W =
[[137 129 135 128 119 126 126 140 120 129 130]
 [134 135 135 120 122 129 134 138 116 123 126]
 [134 135 135 126 121 129 134 138 116 124 127]
 [137 129 135 126 119 126 126 140 120 130 130]
 [134 135 135 109 121 129 134 138 116 123 126]
 [137 129 136 149 119 126 126 141 119 129 130]
 [133 135 135 121 122 130 134 137 116 123 126]
 [137 129 135 120 119 126 126 141 120 130 130]
 [137 129 135 115 119 126 126 140 120 129 130]
 [133 135 135 152 122 130 134 137 116 123 126]
 [137 130 136 112 119 126 127 141 119 129 129]
 [137 130 136 146 119 126 127 141 119 129 129]
 [137 130 136 136 119 126 126 141 119 129 130]
 [133 135 135 100 122 130 134 138 116 123 126]
 [133 135 135 122 122 129 134 137 116 123 126]]
W[0, 0] = 137
W[:, 2] = [135, 135, 135, 135, 135, 136, 135, 135, 135, 135, 136, 136, 136, 135, 135]
W[-3, 3] = 136
W[9, -10] = 135
W[3, -5] = 126
W[2, -9] = 135
W[-7] = [137, 129, 135, 115, 119, 126, 126, 140, 120, 129, 130]
W[7] = [137, 129, 135, 120, 119, 126, 126, 141, 120, 130, 130]
W[-10] = [137, 129, 136, 149, 119, 126, 126, 141, 119, 129, 130]
W[-7, 10] = 130
W[11] = [137, 130, 136, 146, 119, 126, 127, 141, 119, 129, 129]
W[:, 5] = [126, 129, 129, 126, 129, 126, 130, 126, 126, 130, 126, 126, 126, 130, 129]
W[-9] = [133, 135, 135, 121, 122, 130, 134, 137, 116, 123, 126]
W[-13, 5] = 129
W[-6, 6] = 134
W[:, 6] = [126, 134, 134, 126, 134, 126, 134, 126, 126, 134, 127, 127, 126, 134, 134]
W[:, -11] = [137, 134, 134, 137, 134, 137, 133, 137, 137, 133, 137, 137, 137, 133, 133]
W[:, 7] = [140, 138, 138, 140, 138, 141, 137, 141, 140, 137, 141, 141, 141, 138, 137]
W[-15, 5] = 126
W[2, 8] = 116
W[-2] = [133, 135, 135, 100, 122, 130, 134, 138, 116, 123, 126]
W[-2, 4] = 122
W[5, 7] = 141
W[6, -5] = 134
W[6, 0] = 133
W[-10, -6] = 126
W[0, -8] = 128
W[-2, -2] = 123
W[:, -3] = [120, 116, 116, 120, 116, 119, 116, 120, 120, 116, 119, 119, 119, 116, 116]
W[8, -8] = 115
W[14, 9] = 123
W[13, -1] = 126
W[3, 8] = 120
W[7, 9] = 130
W[-3, -6] = 126
W[3, -9] = 135
W[-12, 1] = 129
W[12, 10] = 130

B =
[[138 135 140 115 104 130 130 144 117 123 123 132 136 140]
 [118 143 122 127 116 131 126 120 134 121 128 134 135 141]]
B[-2,-14] = 138
B[0,-12] = 140
B[-1] = [118, 143, 122, 127, 116, 131, 126, 120, 134, 121, 128, 134, 135, 141]
B[1,-8] = 126
B[-1,-4] = 128
B[-1,12] = 135
B[0,-4] = 123
B[-2,-10] = 104
B[0,9] = 123
B[0,6] = 130

m =
[[142 156 113 116]
 [117 133 111 116]
 [129 133 117 131]
 [123 127 127 136]
 [131 127 121 136]
 [131 125 134 122]]
m[0, 0]	142
m[5, 0]	131
m[1, 0]	117
m[4, 3]	136
m[:, 0]	[142, 117, 129, 123, 131, 131]
m[5, 2]	134
m[2]	[129, 133, 117, 131]
m[5, 1]	125
m[2, 0]	129
m[3, 1]	127
m[2, 1]	133
m[4, 2]	121

x = array([146, 123, 128, 121, 155, 122, 127, 122, 131])
x[0] = 146
x[-1] = 131
x[-2] = 122
